Each path is a new rotation, seen through one point. The rows after it are directions, each followed by how far the rotation turns it, in degrees each step (0 if it stays put).
Each turn is a multiple of 5 degrees from 10 to 175, or 0.
Each row of a path follows its step; steps can be skipped.
Rotation 1:
step 0: [ 1.26 -1.60 -1.48 -1.12 -1.15  2.51 -1.83  4.25  0.97  2.14 -2.37  1.35
 -1.01  2.77 -1.70 -0.88 -0.42  0.59  1.54 -0.24  2.75 -2.99 -2.52 -1.12
  1.17 -1.45 -1.99  0.85  1.96  1.13 -0.75 -4.94  1.07  0.13 -0.21 -2.70
 -0.78 -2.34  2.46 -0.46 -2.35 -1.25 -2.14  3.03 -1.99 -3.63  0.83 -1.03
 -1.59 -0.08  1.71  1.85]
step 1: [ 1.59  2.99  1.48  2.00  3.33 -1.36 -0.81  0.09  1.93 -0.85  0.01  3.28
  0.15  2.68  0.13 -3.20  2.72 -1.01  2.30  0.89 -2.31 -0.63  1.05 -2.20
  0.48 -3.08  0.91  0.69  3.18 -3.26 -0.07 -1.31  1.02  0.38  0.87  0.82
  1.82 -3.22  2.05  0.76 -2.08  1.10 -1.36  1.02  0.77 -4.56  2.79 -0.96
 -0.63 -0.82  0.13 -2.49]
step 2: [-2.57 -1.46 -3.07  0.51  2.58  1.03 -0.31  1.46  2.88  1.19 -3.66 -0.79
  0.79 -0.24 -0.06 -0.75  0.44  2.34  0.96 -1.03 -0.42 -2.38 -0.15 -0.29
 -0.26 -1.38  2.34 -2.03  3.39  0.08 -2.54 -2.90 -0.50 -0.40  5.16 -1.23
  0.10 -4.40 -1.98 -0.76 -0.16 -1.20  1.23 -0.23 -2.93 -1.04  2.17  1.06
  0.41  1.65 -1.19 -3.77]
step 3: [ 1.11 -0.03 -0.58 -1.85  4.07  1.19 -0.70 -1.75  0.33 -0.65 -3.53  1.90
 -2.99  2.33  0.41  0.39 -1.58 -1.33  3.19 -3.12 -0.04 -1.62 -1.02 -2.28
  2.48 -2.59  0.66  0.41  0.77  0.33 -2.16  0.86  2.29  0.17  1.05  0.69
 -0.32 -2.79 -0.63 -0.60 -2.93 -3.51  0.82  3.80 -0.39 -1.68 -1.43 -2.98
 -1.49  1.72 -2.07  1.85]
step 4: [ 2.21 -1.34 -1.17  0.04 -1.76 -0.84 -2.79  1.54 -0.57 -0.92 -1.62  1.88
  0.69  5.16 -1.30 -1.51  1.16  0.51  1.63 -1.74 -2.33 -1.23 -0.46 -2.71
 -1.64 -1.62 -0.46  0.29 -0.41  1.48 -0.16  0.01  2.99 -1.48  4.62 -2.32
 -1.24 -2.64  0.65  2.98  0.23  0.54 -1.79  3.63  0.56 -0.57  0.49 -1.83
 -0.77 -1.17  0.88 -4.95]
step 6: [ 0.24 -1.25 -2.25  1.98 -1.76  3.63 -0.86  0.98  0.23 -1.25 -1.67  1.40
 -1.09  3.59 -0.85  1.11 -0.85  2.14  2.68  1.67  3.03 -0.87  0.65 -2.02
  1.11 -0.13  1.17 -1.00  2.49  1.94  0.09 -1.37  0.28  0.02  1.78 -1.79
  0.18 -2.25  2.54  1.57 -3.02 -5.14 -1.47  0.50 -1.81 -0.60  1.94 -1.19
 -0.42  4.52 -2.43  0.19]
step 7: [-0.07  0.27 -2.77  2.21  0.98 -2.15  1.32  0.40 -1.50 -1.63 -1.40  2.69
 -2.41  3.79 -0.05  0.96  1.94 -0.69  3.20  1.36 -3.31 -0.82  0.20 -0.77
  0.22 -2.58 -0.32  1.34  1.54  0.11  0.74 -2.81  2.69  0.24  0.57  2.91
 -2.06 -2.51  0.42  3.57 -3.04  0.56  1.80  0.88  0.54 -4.83 -0.10 -1.51
  2.85  0.28 -0.52 -0.57]
step 8: [-0.51 -2.24 -1.41  3.53  1.77 -1.54  0.60 -0.44  0.18 -3.23 -0.58  0.52
  0.12 -0.55 -0.19 -0.86 -0.09 -0.76  1.09 -1.33 -0.11 -0.39  0.10 -1.03
  0.63 -1.80  0.69 -3.98  1.41 -0.86 -1.53 -2.17  1.12  0.00  3.44 -1.81
 -1.83 -3.14 -1.04  3.43  0.74  0.77  2.38 -0.65 -2.38  2.81  4.25 -3.36
 -2.17  1.74 -1.39 -4.24]
step 9: [ 0.90 -0.95 -1.38  0.79 -0.73  0.14 -1.11 -0.62  2.09 -2.55 -4.57 -0.25
 -5.37  0.16  2.25  2.24 -0.65  1.17  3.20 -1.04  0.53 -0.95 -3.18 -0.26
  1.58 -2.06 -1.55 -0.39 -0.96 -0.48 -0.59  0.92  2.09  2.69  0.77 -0.85
 -0.35 -0.54 -0.98  1.99  0.48 -5.74  3.57  0.92  0.62 -1.92  0.78  0.09
 -0.98  2.40 -0.32 -0.27]
step 10: [ 4.14 -1.71 -1.18 -0.07 -0.43 -2.15 -2.81 -1.25  0.94 -4.20  0.55  0.93
 -0.20  4.45 -0.40  3.31  0.53  0.07 -1.33  1.25  0.23 -0.29 -1.30 -2.93
  1.19 -2.05 -3.77  1.96  1.17  1.48  0.22 -0.68 -1.13 -0.68  2.70  0.81
 -2.92 -0.56  2.31  3.60 -1.59 -1.22 -1.74  0.53 -0.92 -0.43  0.12 -3.08
 -1.06  0.40 -0.78 -2.92]
step 11: [ 0.61 -2.42 -0.75  2.14  0.20 -0.85  1.01  0.87  0.51 -0.66 -0.75  2.35
 -0.92 -2.08  1.93  1.03  2.39  0.93  4.08 -0.08  0.38 -2.59  0.15  0.89
  3.18 -1.35 -3.37 -0.15 -0.09 -0.10  1.67 -6.00 -0.57  3.82 -0.05 -2.12
 -1.31 -0.37  2.00  1.87 -0.25  1.98  0.60  1.39  0.29 -1.19  1.79 -0.21
  0.74  1.03  1.47 -5.05]
Directions:
[ 0.36  0.07 -0.06  0.36 -0.87 -0.15 -0.54  0.52 -0.30 -0.10  0.54  0.44
  0.30  0.13  0.08  0.39 -0.05  0.24 -0.22  0.95  0.43  0.02  0.10 -0.12
  0.62 -0.52  0.02  0.46  0.44  0.89  0.52 -0.84 -0.56  0.73 -0.48 -1.06
  1.02  1.37  1.11 -0.27 -0.21 -0.04 -0.81  1.08  0.11 -0.08 -0.06  0.68
  0.03 -0.47 -0.24 -0.33] => 65
[ 0.12 -0.19  0.12 -1.33 -0.18  0.59 -0.15 -0.06  0.15 -0.66 -0.02 -0.25
  0.06 -0.48  0.69  1.08  0.35 -0.23 -0.28 -0.45 -0.66  0.64  0.38  0.82
  0.17  1.06  0.07  0.15  1.10  0.75  0.34 -0.86  0.06 -0.11  0.77  0.96
  0.29 -0.06  0.01 -0.42 -1.21 -0.19 -0.18  0.32  0.10  0.11 -0.48 -0.49
  0.61  0.82 -0.22 -0.30] => 95
[ 0.41 -0.19 -0.99 -0.49 -0.08  0.09 -0.83  0.88 -0.38  0.15  0.43 -0.88
  0.37 -0.34 -0.59 -0.15 -0.36  1.08 -0.25 -0.20  0.76  0.02 -0.59 -0.39
 -1.34  0.35  0.15 -0.71 -0.13  0.94 -0.02 -0.69 -0.31 -0.94  0.77 -0.61
  0.11  0.14 -0.11  0.69 -0.09  0.13 -0.49 -0.77 -0.59 -0.08  0.50 -0.85
 -0.09 -0.12  0.15  0.08] => 175
[ 0.44  0.44 -0.48 -0.35 -0.47 -0.43 -0.37 -0.21 -0.65 -0.01 -1.22  0.50
 -0.37  0.58 -0.08  0.07 -0.91  0.29 -0.26  0.86  0.77 -0.11  0.20  0.51
  0.42  0.85 -0.42 -0.46 -0.21 -0.44  0.13 -0.22  0.52 -0.16 -0.29  0.86
  0.76 -0.80  0.28 -0.27  0.38 -1.35 -0.44 -0.08 -0.55 -0.05 -0.96 -0.55
 -0.34 -0.92  0.04  0.55] => 115
[-0.79  0.54 -0.49 -0.63  0.14  0.96  0.58  0.21  0.83 -0.34  0.04  0.74
 -0.16  0.60  0.55 -0.32  0.41 -0.88  0.48 -0.28 -0.21 -0.40 -1.16  0.25
 -0.64  0.39  0.30 -0.50 -0.94  0.83 -0.23 -0.03 -0.49  0.02 -0.64  0.00
  0.21  0.43  1.33 -0.19 -0.31 -0.86  0.55 -0.02 -0.49  0.72  0.37 -0.17
 -0.56 -0.24  0.19  0.29] => 120
